In the data rows, 128 means zero.
Here are some points, one per row:
097|125|120|120|099|147|112|149|132|167|125|144|103|118|158|104|119|145|080|122|159|111|096|162|104|133|131|097|168|146|115|108|130|092|139|124|137|145|121|087|134|105|120|140|096|129|133|136
117|154|158|149|143|118|134|111|178|127|130|121|120|117|132|129|147|126|111|124|149|089|105|155|127|099|137|114|110|123|093|129|092|121|149|141|138|141|147|118|116|146|120|092|149|138|143|129
150|143|130|108|127|161|112|092|098|152|109|135|152|129|151|148|130|155|120|095|137|073|127|124|168|125|149|156|122|160|113|107|122|138|154|105|109|138|109|142|130|144|090|093|079|154|112|108
131|138|120|132|094|088|095|117|100|115|105|110|115|110|108|124|125|125|114|120|095|096|124|134|159|141|121|122|105|130|127|118|099|149|155|158|138|127|151|176|129|175|110|124|133|149|150|177
120|126|165|162|134|153|127|119|118|111|149|112|133|135|097|144|115|168|164|152|152|137|166|100|155|133|131|158|073|102|158|131|148|108|153|156|114|170|104|137|135|140|077|087|164|157|127|088
113|097|171|162|167|108|130|127|126|142|125|128|174|147|140|075|191|164|138|139|146|168|164|120|119|124|071|115|106|125|164|172|092|135|097|145|090|174|094|134|136|131|161|143|129|108|128|151
145|125|135|127|117|121|079|123|128|143|108|110|096|112|140|156|127|124|112|093|111|103|099|105|168|133|134|154|129|125|064|110|138|144|154|088|175|119|187|141|105|083|152|151|162|141|111|104
116|122|148|153|136|139|123|090|147|152|157|112|141|171|159|098|143|158|131|125|119|076|171|099|127|102|104|136|050|125|145|149|163|156|156|138|130|117|072|115|127|136|092|085|109|169|156|122
140|112|140|127|124|111|120|147|109|157|126|160|148|111|120|128|166|113|147|122|089|191|102|097|146|179|097|150|150|109|158|119|125|139|097|111|100|132|142|150|129|127|140|129|133|112|136|113
127|092|098|133|132|146|122|130|107|153|137|115|136|131|112|133|089|127|151|094|118|183|145|081|154|162|150|146|122|107|117|146|188|159|132|126|164|133|120|115|119|120|103|147|139|134|125|055
122|139|124|158|110|169|156|114|124|129|138|120|099|134|150|136|121|133|141|179|173|121|160|144|130|111|105|156|124|118|074|148|167|125|168|142|116|176|139|124|144|118|104|103|169|143|151|112
109|150|112|102|137|175|154|083|131|175|138|149|162|104|144|140|160|096|072|154|179|117|134|171|083|102|135|090|173|162|131|141|089|109|114|098|082|116|138|136|154|132|128|106|106|084|136|116
137|120|108|110|104|075|119|155|118|121|114|189|091|095|121|165|094|122|083|141|089|115|087|145|155|123|118|128|147|137|114|126|147|139|147|150|161|128|124|168|135|146|109|133|109|170|144|176
141|153|112|142|119|141|113|154|107|104|136|135|114|111|114|157|105|092|112|139|094|129|126|127|118|132|152|139|139|120|121|105|136|119|165|125|128|128|158|136|122|098|097|112|125|131|103|135
157|129|093|132|128|147|160|114|114|092|118|125|129|135|160|120|121|116|139|134|121|085|163|161|102|136|111|148|119|132|097|142|143|131|144|130|117|141|140|142|141|156|141|139|113|118|117|109
123|127|163|117|181|130|135|104|149|126|126|131|099|095|075|158|104|127|135|129|135|143|127|099|095|138|138|125|146|107|137|108|080|119|108|126|114|128|092|106|103|157|101|106|111|124|140|106
119|141|151|130|105|096|112|173|155|093|117|161|110|123|119|132|099|176|145|097|077|095|079|138|161|140|125|109|130|106|158|085|069|131|156|183|114|116|136|114|143|146|116|137|149|149|093|136
099|122|118|090|165|131|171|145|112|125|117|162|108|104|074|155|087|135|113|116|175|217|101|123|112|138|134|103|191|103|118|103|111|121|075|156|144|131|088|156|152|187|118|190|099|136|128|129
128|139|115|146|159|099|184|129|067|093|109|106|124|146|130|106|139|135|164|092|136|111|156|155|053|155|081|117|096|101|093|119|106|128|106|178|117|092|123|135|114|174|171|156|123|125|101|176
096|174|121|147|101|162|103|145|192|101|151|147|177|146|116|088|142|126|094|138|155|146|133|142|124|092|190|079|139|139|182|126|121|102|134|110|094|145|143|112|153|126|110|132|096|109|155|163
110|133|152|095|167|143|123|092|140|182|151|121|127|112|078|150|117|142|160|113|157|194|128|090|109|170|124|119|147|106|168|134|126|135|087|118|101|102|079|119|109|144|115|134|136|115|144|093
126|134|160|092|159|141|137|115|202|142|172|098|123|145|119|112|123|155|187|071|139|158|106|107|124|131|149|142|119|121|124|087|149|148|090|074|164|099|086|044|097|099|146|135|120|119|114|104
110|123|139|157|099|108|105|165|179|106|113|120|137|142|121|085|128|130|117|103|096|105|135|134|176|116|123|110|086|146|140|161|134|133|117|141|165|108|147|150|110|128|142|127|140|140|107|144
161|127|129|120|143|144|135|122|164|131|140|146|130|120|161|124|133|134|130|143|115|131|119|142|118|138|115|167|144|159|108|086|144|140|147|086|115|147|126|122|135|116|129|148|108|121|126|135
145|100|099|108|137|096|120|103|078|152|110|064|115|151|137|096|144|083|113|140|157|138|152|159|105|146|114|099|133|130|100|206|125|135|092|135|149|136|121|144|118|148|177|165|124|095|156|172
122|105|165|153|119|135|100|132|143|141|127|140|122|138|125|114|170|102|115|100|113|146|122|103|144|136|135|119|083|131|121|186|152|131|111|062|123|138|143|094|081|083|125|147|073|140|102|196
139|126|146|122|124|144|087|140|174|064|119|153|106|148|112|147|114|117|097|174|111|099|128|114|180|080|174|126|118|140|148|154|134|113|129|100|126|132|144|136|142|095|124|113|141|131|151|132
127|124|127|158|129|167|093|090|171|101|140|125|105|122|131|121|089|121|082|148|173|094|151|168|097|115|187|082|132|124|087|172|124|093|161|105|106|185|125|099|119|123|106|134|099|139|158|144
163|112|100|123|126|078|128|070|114|107|107|104|151|187|157|106|146|140|178|110|093|076|125|150|153|137|114|142|083|127|094|160|110|165|158|160|119|128|126|142|140|172|151|096|143|109|127|112
105|138|148|121|130|135|145|141|114|150|134|129|148|126|111|126|138|150|151|149|132|185|129|122|118|136|085|140|158|134|182|093|107|116|123|159|086|118|108|165|149|131|118|148|116|115|093|164
144|117|111|129|124|102|157|144|077|111|128|137|132|122|150|137|147|132|174|110|104|121|131|099|098|114|125|168|116|101|120|129|114|139|118|121|136|094|150|096|124|092|169|129|141|120|094|102
122|151|119|090|115|110|103|136|164|108|109|154|101|114|138|122|105|134|125|067|096|066|071|147|087|153|148|109|143|139|126|088|115|110|131|105|131|087|124|076|104|124|152|140|079|124|093|130
131|138|122|111|127|130|132|162|140|097|103|118|084|141|126|166|097|100|108|145|139|131|081|152|118|143|130|123|163|122|084|081|125|073|161|159|146|160|130|141|133|130|109|136|121|139|086|109
127|115|107|164|113|100|138|128|124|113|117|105|168|140|172|110|120|164|129|107|133|075|146|139|126|099|154|124|092|130|121|124|130|120|147|167|174|125|136|130|132|134|140|110|139|168|140|093
134|164|122|059|097|130|090|119|109|162|114|112|101|103|116|143|122|105|140|121|131|127|091|133|165|180|127|151|157|148|139|109|160|135|127|112|117|142|110|145|137|149|124|111|127|110|135|122
145|142|103|129|148|157|165|150|118|106|130|119|134|133|135|127|125|109|136|165|167|154|150|135|085|124|175|104|170|127|143|130|113|112|099|129|097|143|135|068|125|117|139|143|139|105|173|125
107|104|131|121|148|137|168|134|155|169|155|139|172|156|124|102|142|134|156|137|137|195|140|123|152|110|108|152|139|141|168|171|167|142|080|130|147|112|089|130|142|111|130|099|127|089|115|078
119|125|128|142|123|092|151|192|103|105|116|114|139|130|129|131|123|153|140|138|127|138|166|102|114|102|100|144|111|141|159|106|140|132|123|165|163|096|121|129|125|107|163|179|136|147|089|175
144|154|138|128|144|184|122|104|157|109|155|139|121|110|143|142|134|120|123|101|121|120|119|121|159|132|149|144|107|106|092|118|189|163|126|070|135|142|157|149|130|106|126|126|166|157|155|088
146|112|156|153|154|129|109|171|111|161|159|099|119|136|124|099|104|165|136|138|095|143|156|101|163|120|109|159|131|121|173|121|158|144|126|142|171|129|093|113|101|098|097|117|149|142|159|127
124|125|102|128|098|146|159|145|105|118|127|096|131|118|140|119|128|107|157|140|127|160|148|106|099|140|139|118|156|100|143|102|106|130|101|147|119|129|139|128|140|126|140|140|139|142|153|109
135|149|125|128|136|123|115|138|145|096|120|158|101|090|094|167|087|116|100|131|143|130|115|124|107|113|171|121|159|140|104|097|126|112|136|095|127|110|152|124|111|126|136|179|098|136|126|197
156|107|140|152|072|084|140|179|134|125|148|150|147|125|145|138|146|119|156|148|062|117|095|119|180|111|129|169|121|114|161|107|107|129|148|128|148|124|191|103|148|112|125|103|149|119|111|130
151|140|134|170|112|122|113|134|114|133|126|100|167|170|174|136|169|103|138|169|082|075|160|119|171|101|114|150|082|133|145|174|118|157|206|163|096|145|162|126|152|096|112|072|175|106|108|107
109|113|149|057|142|126|114|093|158|192|108|148|130|121|127|164|148|155|126|089|162|155|085|098|174|133|094|130|139|160|106|127|147|150|089|098|141|111|080|162|124|124|155|143|133|152|097|089
157|114|113|129|133|117|104|101|127|138|151|125|153|098|127|103|122|139|136|108|136|143|126|181|112|133|149|115|179|134|124|143|082|115|123|086|113|154|149|110|109|125|161|149|122|079|106|136
108|131|120|130|152|124|141|125|120|149|125|121|141|093|078|099|143|116|090|128|155|177|155|121|103|118|118|091|158|159|149|109|095|135|066|107|142|103|130|147|091|154|134|141|125|115|181|170
113|128|111|111|102|163|128|127|113|140|137|127|082|142|132|143|110|105|096|143|127|095|101|134|113|133|141|118|120|134|129|116|180|095|159|116|141|105|145|102|128|109|081|114|125|133|138|106
109|111|150|126|141|085|123|106|097|128|147|087|141|134|111|137|118|176|147|141|188|135|147|141|111|122|108|135|076|115|143|138|150|085|136|170|157|145|081|160|140|157|142|138|153|148|102|134
113|168|121|053|096|165|102|105|132|164|115|115|112|126|132|151|135|083|129|104|135|111|111|131|135|188|117|148|127|132|113|144|164|146|137|105|111|127|113|141|156|144|121|130|079|095|091|104
109|093|158|117|116|074|116|092|130|129|092|142|121|135|107|171|170|105|122|149|133|115|100|089|117|135|107|111|095|101|129|158|070|111|104|131|108|077|170|155|152|153|175|145|135|109|131|138
128|129|118|143|110|131|112|107|094|104|117|118|134|122|121|125|138|112|116|152|121|115|172|130|121|136|105|133|097|145|127|135|150|129|134|122|112|131|142|182|136|133|141|127|129|127|129|168
102|131|120|168|128|140|184|146|118|104|110|104|140|148|160|097|128|152|161|159|147|128|183|123|102|111|103|121|115|122|129|127|106|143|125|212|111|166|086|118|151|136|122|095|143|156|168|115
134|107|118|143|144|095|145|156|133|109|141|149|109|115|110|167|093|115|117|127|094|141|098|103|103|121|156|091|142|079|139|101|113|118|119|156|161|094|140|114|108|120|118|129|173|170|157|090
118|134|086|160|138|133|155|159|109|131|142|170|163|142|155|071|147|120|081|134|087|113|137|183|110|084|114|081|157|153|157|160|110|153|124|147|119|081|168|124|144|103|140|128|154|080|142|149
189|116|098|133|139|159|147|122|092|115|130|146|130|139|125|125|141|088|136|163|124|160|124|143|158|107|140|172|173|175|096|125|160|113|105|057|110|146|144|138|103|097|126|091|117|097|122|145
These points spread out most along one direction. Take the direction at right angles to it along which they spread out most. Go by this last direction. For each point below, how far along it does it lie, from 0 to 99? 50 is the average, and the first point above lies past it. One standard deviation of the points above along it is 16.
139|126|146|122|124|144|087|140|174|064|119|153|106|148|112|147|114|117|097|174|111|099|128|114|180|080|174|126|118|140|148|154|134|113|129|100|126|132|144|136|142|095|124|113|141|131|151|132 73
107|104|131|121|148|137|168|134|155|169|155|139|172|156|124|102|142|134|156|137|137|195|140|123|152|110|108|152|139|141|168|171|167|142|080|130|147|112|089|130|142|111|130|099|127|089|115|078 22
140|112|140|127|124|111|120|147|109|157|126|160|148|111|120|128|166|113|147|122|089|191|102|097|146|179|097|150|150|109|158|119|125|139|097|111|100|132|142|150|129|127|140|129|133|112|136|113 39
110|123|139|157|099|108|105|165|179|106|113|120|137|142|121|085|128|130|117|103|096|105|135|134|176|116|123|110|086|146|140|161|134|133|117|141|165|108|147|150|110|128|142|127|140|140|107|144 56
150|143|130|108|127|161|112|092|098|152|109|135|152|129|151|148|130|155|120|095|137|073|127|124|168|125|149|156|122|160|113|107|122|138|154|105|109|138|109|142|130|144|090|093|079|154|112|108 65
161|127|129|120|143|144|135|122|164|131|140|146|130|120|161|124|133|134|130|143|115|131|119|142|118|138|115|167|144|159|108|086|144|140|147|086|115|147|126|122|135|116|129|148|108|121|126|135 60
127|124|127|158|129|167|093|090|171|101|140|125|105|122|131|121|089|121|082|148|173|094|151|168|097|115|187|082|132|124|087|172|124|093|161|105|106|185|125|099|119|123|106|134|099|139|158|144 68
131|138|122|111|127|130|132|162|140|097|103|118|084|141|126|166|097|100|108|145|139|131|081|152|118|143|130|123|163|122|084|081|125|073|161|159|146|160|130|141|133|130|109|136|121|139|086|109 70
137|120|108|110|104|075|119|155|118|121|114|189|091|095|121|165|094|122|083|141|089|115|087|145|155|123|118|128|147|137|114|126|147|139|147|150|161|128|124|168|135|146|109|133|109|170|144|176 72
145|142|103|129|148|157|165|150|118|106|130|119|134|133|135|127|125|109|136|165|167|154|150|135|085|124|175|104|170|127|143|130|113|112|099|129|097|143|135|068|125|117|139|143|139|105|173|125 40
126|134|160|092|159|141|137|115|202|142|172|098|123|145|119|112|123|155|187|071|139|158|106|107|124|131|149|142|119|121|124|087|149|148|090|074|164|099|086|044|097|099|146|135|120|119|114|104 45
099|122|118|090|165|131|171|145|112|125|117|162|108|104|074|155|087|135|113|116|175|217|101|123|112|138|134|103|191|103|118|103|111|121|075|156|144|131|088|156|152|187|118|190|099|136|128|129 32
102|131|120|168|128|140|184|146|118|104|110|104|140|148|160|097|128|152|161|159|147|128|183|123|102|111|103|121|115|122|129|127|106|143|125|212|111|166|086|118|151|136|122|095|143|156|168|115 22
096|174|121|147|101|162|103|145|192|101|151|147|177|146|116|088|142|126|094|138|155|146|133|142|124|092|190|079|139|139|182|126|121|102|134|110|094|145|143|112|153|126|110|132|096|109|155|163 55
